Some points, each followed by its number:
array([  9,  44,  -2, -38,  66,  27, -59,  -3,  13, -26, -28,  42]) 0
array([ -4,  43,  -8, -24,  17,  41,  18,  19, -47,  -1, -34, -23]) 1
array([ 34, -38,  37, -16,  55,  30, -14, -33, -18, -30, -22,  19]) 2
array([ -1,  56,  11,  15, -26,  20,  42, -10, -46,  99, -52, -47]) 3
array([ 39,  17,  11,  30,  14,  13,  -6,  -9, -20,  20,  -9,  14]) 4
array([ -67, -127,  -42,   65,  -98,  -31,   52,  -44,   82, -127,  127,   77]) 5
array([-27,  -7, -40,  -9, -10,  32,  -9,  14,  10, -35,   6,   6]) 6
array([-14, -42, -12,   5,  17,  18, -62,  17,  13,  44,  26,  16]) 7
array([-14, -53,  14, -37, -24, -10, -16,  -7,  20, -24, -30, -17]) 8
array([ 90,  48,  25,  52,  46,   7,  11,  -5, -20,  39, -18,  28]) 9
array([  0,  24,   7,   7, -10,   5,  15,  -5, -21,  52, -23, -32]) 10
array([  2,   4, -19, -25, -23,  21, -20,   6,  21,   3, -46, -33]) 11
array([-26,   8, -43,  37, -50,  -1, -36,   0,  -3,   0,  23,   2]) 12
array([-29,  18, -42, -29,   9,  55,   0,  60,   0, -13,  12,  -4]) 13
array([ 14,  60,  -3,  18,  17, -33,   4,  10, -15,  22,  16,  26]) 14
array([ -3,   1, -24,  54,  59,  12,  -3,  43, -14,  26,  32,  -9]) 15
array([-27,  14, -39,  35, -50,  -5, -31,   0,  -3,   0,  15,  -6]) 16
array([ 62,  18,  27,  22,  22,   9,   2,  -9, -19,  31,  -8,  17]) 17
array([-16,  75,  10, -80,  46,  32, -14,  47,  -8,  38, -59, -21]) 18
array([  4,  53,   3,  16, -24,   6,  24,  -9, -48,  93, -51, -53]) 19
array([ -4,  30,  -3,   4, -14,   7,  11, -11, -22,  56, -30, -37]) 20
array([-33, -19, -18,  15,  28, -24, -88, -20,   9,   6,  18,   8]) 21
array([  64,   14,   31, -127,   91,   20,  -11,  -55,   63, -115,  -69,   54]) 22
array([  2,  63,   3,  16, -27,  10,  18,  -4, -35, 105, -48, -62]) 23
array([ -5,  32,  -1, -22, -12,  -3,  62,  31,  -1,  18,   0, -55]) 24
array([ -27, -102,   40,   56,  -52, -127,   98,  -61,   14, -112,  127,  -18]) 25
array([  3,  39, -19,  49, -14,  13,   5,  15,  24, -17,  -2,  -7]) 26
array([ -2,   5, -23, -21, -21,  17, -21,   2,  28,   7, -55, -27]) 27
array([  2,  79,  11,  25, -34,  -5,  39, -28, -68, 127, -68, -75]) 28
array([-28, -98,   9, -41, -54, -24, -26, -26,  51, -61, -53, -26]) 29
array([-22, -93,  12, -37, -33, -25, -23, -32,  23, -56, -43,  -9]) 30
array([-72,   0, -95, -28,  -3,  64, -47,  33,  14, -47,  28,  14]) 31
array([ 16,  15,   2,  17,  31,  41,   1,  20,   6, -40,  -6,  33]) 32
array([  19,  -40,   83,   46,   81,   15,   49,  -53, -118,  -26,   41,   21]) 33
array([ -77,  -89,  -29,  -17,  -65, -127,  -63,  -75,  -15,    0,    0, -112]) 34
array([ 34,  48,  -4, -41,  79,  56, -67,   5,   7, -28, -52,  57]) 35
array([-18, -62,   6,  37, -21, -33,   6,  -7,  19, -50,  53,  25]) 36
array([  5, -49, -42,  -3, -71,  45,  29,  36,  80, -25,  58,  51]) 37
array([ 38,  -4,  -5,  41,  15,  17,   9,  22,   3, -24,  34,  34]) 38
array([ -56,  -76,    9,  -46,   29,   10, -101,   24,   20,   42,   32,   37]) 39
array([ 16,  15,   1, -19,  37,  12, -32,   6,   2, -10, -23,  25]) 40
array([ 28, -22,   7, 122, -13,  27, -29, -45,   1,  13,  21, -20]) 41
array([ 24,  -4,  21, -61,  39,   7,   3, -24,  24, -42, -26,  25]) 42
Which two points above are nearest to each new point by angle? Their numbers follow each, nearest first.
array([-11,  59,  -1, -48,  15,  19,  -7,  38,  -3,  32, -39, -16]) ~ 18 1
array([ 56, -60,  48,  -9,  77,  55, -26, -44, -24, -52, -35,  23]) ~ 2 42
array([ 83,  95, -48, -10, -16,  92,  27,  32,  22, -98, -28,  30]) ~ 32 26
array([  8, -20,  65,  26,  49,  -1,  24, -37, -93,  16,  35,  21]) ~ 33 17
array([-15,  67,  -2,   4, -28, -38,  46,  32, -19,  29,  22, -30]) ~ 24 14
array([-21, -17, -12, -14, -71, -70,  70,  19, -14, -63,  13, -15]) ~ 25 5
array([-27, -10,  35,  67, 127,  -1, -56,  11, -25,  24, 102,  67]) ~ 15 7
array([ -25,  -20,   35, -127,   -4,  -72,   44,    7,  -17,   73,  -10,  -68]) ~ 24 34
array([-16, -15,  -9,  24,  14, -22, -56, -10,   2,   1,   8,  11]) ~ 21 7
array([ -48,  -68,   32,  -80,  -43, -127,   19,  -30,    8,   78,  -44,  -89]) ~ 34 8
array([-29,   9, -32, -31,  15,  40,  -3,  54,  -8,   4,   4,  -4]) ~ 13 31
array([-10,  60, -21, -47,  36,   7,   1,  48,  -5,  26,   6, -10]) ~ 18 13
array([-11,  48,   5, -68,  26,  16,  -9,  42,  -5,  25, -38, -22]) ~ 18 1
array([  2, 112, -14,  19,  40, -75,  12, -54, -14,  72,  10, -17]) ~ 14 28
array([ -98,  -78,   64,  -39, -127, -127,   63,   32,  -79,  102,  -27, -123]) ~ 34 10
array([ -2, 105,  -1,  32,  30, -84,  13, -62,  -3,  52,   3,  -4]) ~ 14 28
array([  2,  41,  32, -62,  70, -33,  21,  -3,  25,  21, -51, -56]) ~ 18 24
array([-20,  18,  -3,  -3,  24, -23, -38,  -7,  -3,  -9,  13,  19]) ~ 21 0
array([  4,   2, -17,  37,  46,  10, -11,  29,  -1,  19,  16,  -5]) ~ 15 38
array([ 51, -50,  62, -19,  74,  39, -24, -38, -32, -22, -42,  20]) ~ 2 42
array([  0, -94,  54,  40, -11, -89,  67, -55, -14, -38,   6, -25]) ~ 25 36
array([ 17,   1, -19,  52,  54,  25,  -9,  36,  -7,  19,  24,  -3]) ~ 15 38
array([ 127, -127,  125,  -44,  127,  123,  -55, -101,  -79, -111, -102,   41]) ~ 2 42
array([ 37, -29,  32,   7,   7,   2,   2, -50,  16, -24, -14,  20]) ~ 2 42
array([ 16,   5, -25,  73,  68,  28,   3,  51,  -1,  19,  38,  -9]) ~ 15 38
array([ -1, -21,   2,  35,  32,  49, -30,  36, -72,  20, -11,   5]) ~ 15 4
array([ -1,  88,   2, -85,  52,  33, -14,  54,  -8,  44, -74, -24]) ~ 18 1
array([  2,  79, -31,  44,  30,  55, -17,  31,  91, -32,  -7,  10]) ~ 26 32
array([-63,  21, -66, -32,  28,  74,   1,  96,  -3,  -8,  25,  -6]) ~ 13 31
array([-32,  12, -34, -19, -27, -37,   1,   1,  13,   2,   7, -43]) ~ 34 16
array([ 24, -21,  19,  -4,  28,  19,  -8, -17,  -4, -16, -15,  11]) ~ 2 42
